The rows of M fall into several groups, and each row is roughly a mix of its group's hidden directions.
M (115 x 12):
[[ -4 -19 -15 -22   5 -25 -14   3 -14  -2  -9 -14]
 [ 15  -4 -18   0  13 -20 -25  10  -7   3 -18  13]
 [ 10 -10  29 -21  10 -12  -7  -7 -14  12   8 -13]
 [ 28  -2  -8   8  -1  11 -11  22  -3  20  -6  17]
 [ 24   0  11   3 -17 -14   7  -6   2 -28  17  -2]
 [ -9   9 -19  21  -7  11  16  24  20  -2   2   0]
 [ 35  15  14   5 -10   7  -1   8   3 -20   2  11]
 [ 31   8  -4  24  -6 -20  -5  -1  -5  -2 -15  12]
 [ -2 -11 -12 -12  -6   2  22 -34  -1  -3   1 -18]
 [  5 -12  15   1  22  -6  12  13 -26  22   3   2]
 [ 14  21  -8   8  14   0   9  -2  35   3   9   6]
 [ 15  12   5  10  -9   7  -3  31 -24   5  -5  13]
 [-20 -12 -10   6 -19  13   4   8  14 -28   9  -7]
 [ -3   7 -11  21  -6   6 -27 -19   3   5  -6  24]
 [  8  -8   9   9  27 -33   6  -1   8  -6  12  -5]
 [ 15  -9  13   2 -19 -14   7 -22 -16 -19 -15  -1]
 [ 22   3  -5   4  27  -6   5  31   8   7   1  -3]
 [-19 -15  -9 -19  15  -3 -29   9  -6  -7 -11  -7]
 [ 21 -17   1 -19  20 -10   0 -23   1 -10  -6 -12]
 [ 22 -11  -8  19  14   4   7 -24   4   0 -11 -20]
 [ -1  -5  -5   1   5  36  13   7  13  15  -5  20]
 [ 27 -17  -3  -3 -15  14  14  -8 -25  -8   5   0]
 [ 25  -2  11  -8  -9   0  14 -17  -2 -31  -5  -3]
 [-16  20 -29  -8   8   5  15  21  -3  -1  -1 -10]
 [-27 -10  -9  15  -2   9  21  13 -19  12   4  -7]
 [  7  23  -5   2   6  -6 -23 -16  22 -12  -2  18]
 [ -4  -6   9  -7  -3  -9   5  12 -33 -21 -21   0]
 [-24   2  -5   4   9  10  -4  22  17  25 -14   0]
 [-13   6 -14  29   3 -21  12  -6 -15  -5  -9  13]
 [ 22   7  16  -9  19  -5  20  16  18   0  12  -2]
 [ 17  17  22  -4  -3   8  -3   1  -3  28  13 -16]
 [  6  11  19   6 -14  -9 -25  -3  23  17   4   9]
 [ 15  19 -15  -2 -10  10 -18 -10  30  -4  -5  -1]
 [ 22  -4  10  -4 -22  -9   7 -15 -24 -10 -17  -3]
 [ 21   4  27 -21   6 -12  -9  -9  -6   4  -5 -19]
 [-18   0   8  17  -1   1 -23   1  -8  30 -15  -3]
 [ -6  15 -43   6   2  10  -1   2  -8  -2  -7   3]
 [ -6  -4   4  28 -28   3  -9  13  11   2   6  18]
 [  5  -5  12   0  26 -14  21  21   3   9  18   9]
 [  3   8  18  -7   5  -9  14  -2  26 -24  18   7]
 [-14  14  -4  10 -10 -27   3  21   5 -18  15  -3]
 [ -6  20  20   6  20  -7 -13 -26  15   2   0   4]
 [ 10 -21  10   2  15  -9   7 -27 -16   0  -3 -20]
 [-12 -22  23 -15  -1 -11  14  -8 -19  -4   7  15]
 [ -1 -19  19 -16  12 -10  12 -12   0 -28  -9   0]
 [-11  -6   8  -7 -10  -7 -13 -14 -20  23   5  26]
 [ 23  29   9   6   2  21  -6  -7  14   9  -9   2]
 [ 16 -18   4 -12  21  15  24  13  -9  -9   4   9]
 [ 12  -4   8   8   6 -26  14   2 -11   1  -2  32]
 [  1 -14  -5  -4  10 -17  15 -33  10  17  -3 -10]
 [ 11  -9  26   9  11 -20   2   3 -14  19  19  -2]
 [ 16  -5 -24   4 -24   5 -13  23  -5   6 -13  -5]
 [  9   8   4 -14  22  -3 -28  22  14  -4  -4   3]
 [  0  13 -13  -9  10  30  10  18  10  -3  20  -3]
 [ -6  19   3   1 -22 -11   1 -29  16  -7   0 -16]
 [  1  -6 -20 -12  11  16 -28   4  19  15   2   7]
 [ 19   2 -11  14 -30  13 -14 -14  -2  14   9   2]
 [-29   1 -14  27  -9  -2 -12   9  -6  15  -4   5]
 [  6 -13 -15  12  -4  -8 -15   9  -5  17 -22 -25]
 [-31   5   3  18 -15 -10  19  -1 -16  12  -3   0]
 [ 19  12   6  -1  16   2  23  22 -13 -19  -5   5]
 [  6 -12  -3  -9  -6  29 -11  22 -17  17  -7  -2]
 [  8   3 -17   7  -5  23   1  -9  15  11  -8  31]
 [ 25 -12   2 -22  11  12  -9  16   5  15  -4  18]
 [ 20  -2 -12 -10  17   4   9   9  23   1 -16 -23]
 [ -4 -13  -9 -25  10  13  27 -15   2  -5   6 -15]
 [ 29  -4   8   6   5  21   1  -2  25  12 -15  -4]
 [ 26 -15   4   8   5   5  30 -17   1  -5   7   9]
 [  3  -1 -29 -12   1   6 -15  10  12 -14 -22  14]
 [-18  -4  -6  14  25 -17  -9 -10   0   5  11 -24]
 [ 18   7 -12  16  -2  -1  -3   8  16 -25 -12 -24]
 [-14 -38   7  12  11  -1   2 -13  13   4   0  11]
 [-13 -16  22 -32  -2  -8 -10  -9   6   8  -8  -5]
 [ -8   2  12 -16 -10 -21 -17   4 -19   9 -25  -7]
 [ 13   0 -12  -7  -5  11  11 -19   0 -35   2 -14]
 [-11 -10  15  -1  -2 -22   2 -33 -18  -8  -3   0]
 [ 12   1  -1 -18  27 -12  -6   1  19  14   7  21]
 [  2 -22 -20  11 -19  10 -15 -15 -21   0  -2  -1]
 [ -8   3  14 -11  20 -22 -20  12  14  18 -10   3]
 [-15  -5  -7  -2 -33  13  -1   5 -18  -8 -10  19]
 [ -9 -25 -11 -29  13 -13  -1  -7 -18  -7  -1   0]
 [ 27 -10 -14  18 -19   3  -2 -13 -21   8  -4   4]
 [  7  -9  15  16 -15  -6  -4  12 -21  21  -7  20]
 [-11  16  14  -2  13 -13   3  32 -13  -9 -14   4]
 [ -2   3  14 -31  23 -13  11   9   2  -8 -13  -9]
 [ -1  13   6  -9 -12 -10  26  -8  -1 -30 -14   6]
 [ -2   9   3  25   6 -12  29   3  -2   8  10  22]
 [ 23   9   0   5 -10  15  13 -15  11 -19 -21  -9]
 [-29 -18 -18   4   2  -2 -24   2 -14  -1  -1 -10]
 [  2  23 -26  12 -17  -1 -16  13 -13   5  -9  -8]
 [ 15 -10 -16 -22  15 -12  -5  -9 -13  -3 -13 -22]
 [-30  -9   7   8  -8 -18  20 -13 -15   6  -9  -3]
 [-12   2 -21 -14  -5  -7   1  28 -17   7  -7 -18]
 [ -7  -6   4  21  -7  15  24 -12  14  -6  23  10]
 [ 13   1  11 -16  17 -11   6  20 -20 -12 -20   1]
 [-13  -1   5 -10  23   6   0 -13 -25  22 -11 -13]
 [ 13   0 -17  21 -14  20 -24   0   6  -5  15   7]
 [-19   7  17 -10  21 -19  25   6   4  -5  -8  -4]
 [ 16   9  11  -1   2  -6  -8  16  35   4 -10 -15]
 [ -7   1  11 -22  -1 -28   1   1   2 -25  18   4]
 [ 30  -9  -3  -6 -12  11  25   2  -8 -18   9  -6]
 [  3   5  -6  14  -5  22 -11  22   1  14   8 -27]
 [ -5  16  19  24  -6 -11 -14  -1  28  -3   5   6]
 [ 20  -6  10 -13  -5 -13 -25 -23  17   2  -8  -3]
 [-15   6 -12  -1 -33  23  -5  14 -10  -4  -7   2]
 [ -6  -9  11   5  21  11  20  -8  -4  27  12  15]
 [  0  11  11 -27   5 -11 -13 -26   4  -4  -5 -20]
 [ -5  -8 -27  13   5 -20   2   5  -2  -4  -9 -29]
 [ 10 -34   9  11   4 -16  -9  -9  13   3 -10 -15]
 [-21  -1  -2  -9  10  18  10  -4  18 -12  10 -28]
 [ -9  22 -31  -3   5   8  12  -4   3  -5   6 -23]
 [ 13  -7 -15  -7 -16  25  16  -3 -19  18   9  -5]
 [  1  18   0 -11  34 -14   5  -2   5   5  -4 -22]
 [  1 -11  26 -20  -2 -25  -1 -17 -15  -3   3   9]
 [ -2  28 -19   9 -12  -7   4  -7  17 -22 -13   2]]
Here is one row of each group, with its name. Which group are the others in?
[ 13 -25 -28 -16   6 -10  -9  -3  -5  -5 -14  -9] -> S
[ 24 -10  26   0   3 -19   1 -18  14  -3  -7  10] -> G
[-20 -29   0  -5  21  17   2   2  -1  12  15  -3] -> P

[ -1  -8  -3  21 -14  12  26   0  -8 -25 -14  -3] -> P
[ 14  27   9  13 -20 -13   0  10 -13  17 -11   3] -> G
[-13   3  14  12  11  15  -3   1  32  15  -4  17] -> S
[ -5  -3  -7 -18 -21  -2 -10  -4 -28  12 -17 -14] -> G
[ 12  16  20 -15 -18  -1  -4 -10   5 -12   0 -28] -> P
[  1 -18 -12  -6  -2  18 -30  15 -11  17   3   6] -> G
[ -8   5  21  -3  21  -8   8   2  32 -13   8   6] -> G
[ 14   9 -14  14 -14  -7 -12  11 -12  10 -14 -28] -> S
[ -6 -30  15   5  -8  20   7   2  -4   3  15  21] -> G
[-15   2  11  -2  -7  23  22   5 -16   2  17  21] -> S
[  5  -3  28   0 -11  -7  -2  20 -20  15 -11  17] -> G
